One vector is turned by the same rotation once a step. Each row is the vector after some number of steps, and that number follows the row.
The counts run from 0 to 1076.
[  6 -15   0  -3  -1  14 -21 -27  36 -12  29 -18  -7  17 -36  44  48 -35
  52 -44   0 -27 -30  20  37  18  43  20  17  27 -21  28  17  11  34  30
 -19  26 -11 -16 -23 -13  37  -2  -2 -22 -37  15  22 -15   5  44  25 -44
 -24 -18] -> 81
[ 10 -23  -7 -27 -28  25   6  -2  28   0 -29  26 -32  44 -20  31  19 -27
   9 -29  -1 -40  10  18   9  20  38  32 -29  31   6  14  12   3  21  51
  34  13 -10  53 -30  16  20  -7 -32 -16  -6  41  72 -29   7  -5  44  19
 -10   8] -> 997
[  3  -4   1 -14   1  -2  -1  -4   1  12   3  17 -33   1  16  60  45  -4
  11  24   4 -27 -26   9  45  15   2   4  20  35  -9  12  32  -5  23  14
   4  23   6  25   2 -23  -9  -6 -36 -57 -15  83  69  24  28  17  60 -44
 -40  14] -> 61
[ 15 -14  -2 -16 -25  21   6   0  58  -9  18  -7 -36  30 -19 -15  32 -47
  32 -50  13 -23   0   0  49  -5  42  53   7   7   7  19  -9 -37  35  23
  32  42 -16  -1 -36   6  15 -19 -11 -26  17  44  46 -26  17   5  14 -10
 -47   1] -> 524
[-16  -8  23 -13   2   6   1   6  22  14  13  28 -27  -7 -29  62  16 -12
  23 -29 -13 -15   3   3  45   2  25  24 -34  57  21  35  18 -11  20  50
   3  29  11  20   1 -23  14  -7 -22   1 -44  49  54 -26  -5  35  72 -11
   5  12] -> 793
[-16  -2   2  -8   2  10 -13   4  15   4 -10 -34 -16  64 -12  60  25 -33
  61  17   0 -21   0 -23  -8 -10   5  21  29  13  -7   5   8 -37  33  23
  31   6 -23   2  12 -37   3 -26 -16 -28  -8  78  64  20  -4  32  41   2
 -40   0] -> 426
[ -9  -7 -14  -2 -15  10  17 -23  33  15 -21  -6  -8  19 -21  87  11 -14
  31 -14   4 -51   4  10  11  13  24  38 -34  31 -14   1   8  -3  27  34
  16 -24 -10  42 -11 -10  26 -27 -43   3 -20  15  57  11 -27  24  61 -17
 -21  38] -> 1054
[-21  -7   9 -25 -20  11 -23 -12   9 -22  -5   1 -38  54 -26  37   0 -40
  20 -17   3 -48  10  31  22   9  41  37 -17  21  -2  -3  -6 -26  19  29
  52  11  -6  -2  -5   7  27 -12   8 -55 -27  39  37 -36  -6  22  48  33
 -23  16] -> 165
[ 30 -18  13  -8 -14  17   1  -5  10   6  -1  -3 -16  28 -14  21  42  -4
  20   8  25 -34 -11   5  31  43  10  12 -18  28 -46  33   1  46  37  28
  51   7 -29  37 -15  31   1  -3 -17 -27   0  48  65 -17  14  22  47  15
 -40  19] -> 782
[ 34 -28 -32 -11 -14   7  24 -45  24 -25  18  17 -30  -2 -19  38  47 -41
  17 -20   6 -27 -13  45  37  29  39  35  -6  33 -24   6  31 -10  23  46
  21  26 -12  25 -47  -6  34   6 -22 -36 -37  15  36  -7  -2 -24  34  -4
 -15   8] -> 232
[-11 -14 -14 -21 -34   8   8 -25  -9  -2 -30  11 -35  29   6  40   8 -49
  13 -23  28 -59  -7  19   0  28  29  50   1  13  11  -6  11 -36  25  19
  42 -10 -13   9 -31  29  28  -1 -24 -50 -10  46  65  -4   4   6  44  -1
 -41  21] -> 668
[ -3 -22   1  19  -7   9 -13 -59   6 -24  19  -9 -32  37  -2  49  21  -1
  51 -11   7 -24 -30  31  38  43  29  23  44  34 -29   8   4   2  23  31
  21 -23  -6   4 -29   0  33  -5 -16 -47 -18  45  46  10 -13  -5  23   7
 -35   0] -> 452
[ 20 -21   3 -20 -13 -13  16   6  39  33  -8  -3 -34 -12   0  31  30  23
   6  32 -19  -3 -25   6  58  10   5  53  24  23 -24  19  -2  18   1  38
   2  -1   4  55  -6 -11  15 -29 -55 -30 -20  23  75  17  10 -18  65 -22
 -30  24] -> 1047
[ 24  -7 -11 -23 -18  26   5  17  51   9   1   9 -21  42 -28  -3  38 -42
  32 -30  21   6  -2 -19  18  -3  -3  38  16  -3  -1  33  16 -26  50  39
  36  33 -20  10 -26   8 -11 -18 -35 -53  -4  43  79 -18   1   8  18  -9
 -40   6] -> 491
[ 12   3 -22   2  -9  34 -12  13  50  -7 -19   3  -2  64 -25  13  28 -37
  30 -37  30 -20   7  -6  27  -6  15  33   0 -36  -8  25  26 -18  43  37
  34  30 -13   1 -18   3  -2 -13 -16 -82   8  34  54 -30  -8   5  29 -26
 -35  13] -> 196
[  5 -35   2   8 -47  45   8 -43  19 -14   5   0 -12  62 -35  32  27 -23
  65 -21  -8 -39  -6  -2  45  24  26  37 -21  29 -33 -11  -3 -18  33  23
  36 -16 -38   3 -27   0  21 -16 -11 -29 -16  29  60  -2 -17  13  15   5
 -34  -3] -> 813
[  5  13  30 -20 -19   3  15 -46  38 -14  26  35 -29  -3   9  29  39 -32
   1 -23  21 -34   0  39  50   9  26  13 -33  43 -38  18  24 -17  25  36
  17  20  13   4  -2 -28  24 -10  -2 -45 -10  49  50 -43  -3   1  29 -13
 -24  32] -> 529
[  1 -11 -13 -15 -10  18 -13   0  -1  -1 -12   1   0  24 -26  30  29 -69
  31 -14 -11   3  15 -10  39 -10  17  32 -25   1  16  24  26 -25  28  35
  48  47 -29   2  19 -21 -20 -26  -9 -16 -48  34  40   2  -4   9  85 -17
  -7  17] -> 647
[-16 -25 -17 -10 -20  11  11 -35  10   9   3   9  -2  -7 -13  37  27 -52
  33 -67  -1 -29  11  16  22   2  49  32 -17  39  16  13  11 -15  34  39
   5  32 -14  12 -28 -19  12 -10 -34  19 -20  44  37   4  10  20  60 -38
 -20  11] -> 78
[-29 -18   1 -22 -46  -5   3 -31  10  10 -28  19 -32  38  -8  29  23 -34
  27 -30   4 -37  -7  30  -5  43  19  31  19  -2  14   0  22   5   4  41
  23  11 -17  16 -33  13  48  11 -36 -49 -37   7  65  -4  10 -10  46 -19
 -22  -2] -> 11
[  0 -41 -11  -1 -40  -4   7 -44   0  12  -5  -7 -13   0 -19  60  39 -31
  40  -7   3 -35 -17  17  18  47  31  45   3  31 -29   0   0   6  17  19
  30 -25 -43  25 -46   9  32 -17 -42   4 -35   6  47  25 -12  11  60 -10
 -29  22] -> 1021
[ 29 -33 -28  15  -1  -4 -14 -20  20  11 -19 -24 -17  23 -27  47  31 -26
  68  12 -13  15  -2   6  31   6  -4  34  46   0 -15  19   6  -3  30  42
  40  13 -37  26 -34 -14  15 -18 -34 -21 -16  18  40  16 -15  -4  69 -12
 -28  16] -> 361
[ -3  -8  15 -45 -21   5   1   2   6  20  -8  -6  -8  15 -16  21  22 -42
   7   5  15 -37  -5  24  24  22  34  51 -18  25 -25  32  31  -7  12  36
  51   6   7  36  16  14  32 -24 -23 -40 -42   5  47 -19 -23   8  54  26
 -47  48] -> 462
[  1  -2  -4  -9  -4   1 -11 -13  31  -1  15  10 -29  -6 -33  74  26 -23
  29 -36   6 -42  -9  48  32  31  25  27   1  24   3  29  17   7  29  41
 -14   4   4  13 -36   4  55   2  -8 -29 -63   0  26 -34  -8  41  68 -31
 -10   4] -> 585
[-15   9   8 -24 -36 -21  18   6  38  35 -26  10 -31  -5   4  10  12 -23
   4  -9   8 -25   1 -11  27   0 -10  53  16 -11  -8  32 -15 -19  30  27
  41   4  -8  20 -13  -4  20 -35 -49 -31  -1  28  69  -5  -4   3  79 -26
 -36  52] -> 250
[  6   1  11   4  16   4 -14   9  44  -5  26 -15 -31  18 -15  42  47 -22
  36  29   7 -18 -27  -3  74   0   9  31  12   4 -28  16  19 -60  19  13
  11  27  -1 -11  18 -32  18 -37  -6 -80  -8  31  42 -22  -7   3  34 -15
 -27   4] -> 533
[ -7 -41   7   1 -17  -9  11 -25  15  36  -2  -9 -17   2 -29  52  27   4
  33 -10 -25 -13 -19   4  24  44  17  42  -9  39  -2  26  16   7  10  41
  -2   0  -9  40 -33  -7  41  -2 -45  17 -41  26  71  -5   4   2  65 -23
   5   5] -> 365
[  1  -4  -2   3 -26  36 -17 -28  32 -11  13  38   6  42 -20  37  44 -31
  23 -46  13 -17  13   4  38  15  22   6 -36 -15 -22  40  23  13  37  43
   3  39 -24  -9   3  -9  -4   8   0 -52 -22  32  38 -17  18  12  50 -67
 -16  -1] -> 1066
[ -4   3   5 -12 -30   4  23   0  26  20  14  35 -16 -16 -20  25  39 -30
   6 -24  40 -40 -18  14  30  43  12  42 -12   2  -7  28  21 -16  26  22
   4   4 -12  12 -33   7  44 -12 -16 -67 -37  -9  53 -22   1  15  30 -38
 -33  15] -> 882
[ -2  -4  -3 -14 -19  17  24  24  69  31  11   0  -1   8 -14  52  46 -30
   8 -35  17 -52 -11  14  13  14  41  43 -36  29 -18  21  29 -24  20  10
 -12   3  -5  21 -15  -9  24 -15 -37 -17 -12  16  62 -28  14  19  22 -43
 -33 -12] -> 554
[ 12  -6  -7  -8 -32  -9  29  13  62  33 -32   5 -27  -8  -5  28  28  -7
  20  -2  13 -32  -4  -1  36  12  -5  54  16   4 -18  11 -19   6  33  25
  22  -6 -20  36 -28   5  27 -26 -54  -5  15  15  72   7   3  11  69 -46
 -43  44] -> 545
[  1 -11  -4 -19  -3  26 -10  17  47   3   2 -39 -12  73 -26  37  28 -39
  38  -1   1 -21 -12 -18   2   1  26  39   7  19 -16   4  19 -24  28  17
  24  21 -18  20   7  -8   3 -23 -32 -20  -2  56  80  -3  -7  16   6  12
 -40  -3] -> 130
[ 35 -14 -12  13  -4  -1  12   9   8  15   4  17 -27 -37  -8  52  59 -20
  10  15  -5 -13 -14  14  56  20  20  34 -14  43  -8  27  -2  -9  36  17
   9  26 -15  28 -34  -2  -2 -17 -18   2 -28  46  35   6   5  26  87 -27
 -17  13] -> 652
[ -8  10  11 -13 -14 -10  -5  38  25  38 -29  -8 -34  13  -3  44   3 -11
   6   3   6 -49   4   5  31   9  17  59  -7  10  11  35 -13 -15  13  26
  23 -19  -6  32  -6  16  30 -24 -26 -25 -20  20  64 -18  -5  29  90  -3
 -39  35] -> 906
[-28 -19  29 -25 -31   8  31 -59  37  16   2  15 -30  21  -8  16  32  -8
  30 -14  -4 -14   1   3  37   6  10  25 -22  26 -34  13   5 -19  17  39
  38   9  -5  23  -1 -32   9 -25 -42 -22  12  57  83 -13  -6 -11  18  -2
 -21  46] -> 604
[-17 -28 -19 -10 -25  19 -23   1  22  28 -20  11  15  25  -9  23  21 -26
   0 -57   9 -19  15  16  35   2  63  47 -37   3   9  30  27   1  -2  38
  17  38  -6   7  13  11  24 -12 -27 -20 -26  15  44 -26  12 -10  74 -46
 -25   9] -> 407
[ 25  -2 -42  22  -3  26   0 -25  61 -28 -10 -19  -4  48 -27  48  59 -30
  37 -21  -3 -20   8  24  39   7  22   8 -12 -16 -49   6  15 -21  40  29
  24  29 -40  10 -27 -18  16 -19  -8 -33  21  27  45 -21 -14  -9  24 -30
  -9 -12] -> 920
[  1 -22 -22 -20 -26   1   3 -13  19   5   7  32 -33   1   2   7  37 -32
  -8   2   5   1 -19  29  48  28  30  47  13  10   5   8  36 -32  -3  34
  13  53  -3  10  -1 -13  26 -12 -23 -71 -31  36  52 -15  24 -45  46 -22
 -26  15] -> 382
[ -7 -22 -23  -8   9  21 -31   5  53   4   5  -9 -15  40   4  34  50 -27
   0 -13  -6 -15  -9  20  28  -7  58  40  -2  25   5   7  34 -32  -5  28
   3  55   6  17  14 -16  19  -5 -28 -26   2  52  63 -28  15 -27  34 -16
 -25 -14] -> 54
